Some points, one per row:
[ -3  15  11 -12  21 -12   3   4]
[  3   9 -10   5   4  -5   3  -1]
[  0  14  -9  15 -10   9  14 -15]
[ -9   2 -15  12   8   3   5  -7]
[-1  7  2  4 14  2 14  4]
[ -6  14 -15   9  -6   7  13 -11]
[  44 -127   83 -127 -127  -95 -127   13]
[ 2 13 -4 20  9  4 12 -1]
[ 0  8 -1  5  0 11 11 -1]
[ 1 17  1  8  8 -3  6  3]
[ 5 10 -1 15  4  1 16 -2]
[ 1  9 -3 25 -2 21 27  7]
[ 5 16  1  6  0 12 20 -3]
[ -5 -38  38 -78 -20 -33 -41   2]
[  -5   55   80 -104   23 -109  -34   -5]
[-11  13  -2  26  24   4   9  -3]
[-6  9 -7 27 13  0 10 -7]
[-4  6 -7 25 12  9 13  2]
[ 1 16  5  3 20 -2 15  4]
[-13   5 -11  20   5  -3   6  -9]
[-10  16  -2  20  11   2  17   8]
[ -4   6 -10  23   8   9   9  -2]
[ 8  6 -7 15  6 11 15 -1]
[ 0  7 -2 13 17  7 10 -4]
[ 0  6 -6  8 -2  5 13 -2]
[ -3 -18 -44   7  52  80  74 -19]
[-14  11  -9  25   9  -4   7   0]
[  0   1   9 -27 -15 -10 -15  -5]
[  1  14 -11  20   5   2  17   5]
[  2  -2  32 -57  -7 -27 -32   1]
[-7 10  0 -4 19 -7  3 10]
[-6 11 -7 26 10 10 16 -1]
[-4 22  5 25 16 -7 13 10]
[ 7  9 -2  0  2 13 23 -9]
[-20   1 -15  15   1  -7   7  -1]
Here are 29 more points, each followed by its number:
[ 7 13  0 22  8 10 21  6] 0
[  2 -25  -8   6  32  27   3   3] 1
[ 10  10  14   3  17 -19 -26  11] 2
[ -5 -28 -18   9  25  29  16 -16] 3
[-3  9 -2  1 10 -4 18  0] 4
[-7  6 -7  7 12  9 15  0] 5
[ 58   6  51  33 -30 -26 -59  21] 6
[-2 17  0 35 20 13 23 11] 7
[ -4   9 -11  13   1  -3  10  -1] 8
[ 0 11 -3 16 13  1 13  0] 9
[-16  -3 -13  27  19  13   9  12] 10
[-15   7  -7  23   8 -11   4  -3] 11
[-14  -7 -18  10 -17  -3 -19  -6] 12
[16 -3 -1 24  5  8  0  7] 13
[ -3  -9 -13  -9   7   1  -2   0] 14
[-3 10 -6 18 -3  1 10 -2] 15
[-7  4 -8 10  4  5 12 -7] 16
[11 11  0 24 13 18 22  0] 17
[-8  9 -7 31 18 10 14  2] 18
[  5  23  34  -9  27 -35 -33  23] 19
[-3 12 -7 11  2  3 10  0] 20
[ 6 19 -1 22 10  9 14  0] 21
[ -8  25   5  15  32 -20  10   6] 22
[ 1  4 -3  8 19  4  7  3] 23
[ -8  -7 -23  18   6  20  19  -3] 24
[ 4 20 -8 11 -8 10 14 -8] 25
[ -2  11 -11  10 -11   2   7  -5] 26
[-2 20 -2 30 12  6 19  7] 27
[  78 -127  119 -127 -127 -123 -127    3] 28
Which of these numbered points is nearest to each point below, ignoring the direction in which the first points spread most? Its number follows each.
[  51 -127   53 -127 -127 -105 -127  -14] > 28
[ 4  9  3  1 10  2 11  3] > 9
[-1 14  4 17 17 -7  7  1] > 9
[ 4 11  6  4 -2 -5  4 -1] > 21
[ 6 14 -3 14  1  7 14  5] > 0
[ -6  14  12 -11  16 -34 -27   2] > 22
[-9  0 -7 24 34 19 14 14] > 10
[  0 -12 -19  28   6  28  23  -9] > 24
[ 9 15 -3 16  1 13 21  8] > 0
[ -3   0 -13  11   5   7  11  -6] > 16
[ -2 -25  -6   3 -14 -30 -48   1] > 12
[  2  -4   5  18   7  -6 -18  -8] > 18
[-13   9  -9  25   9  -2   7  -4] > 11
[  2  23  -4  -1  -9  19   5 -12] > 25
[ 0 11  0 10  7  2 16  1] > 9
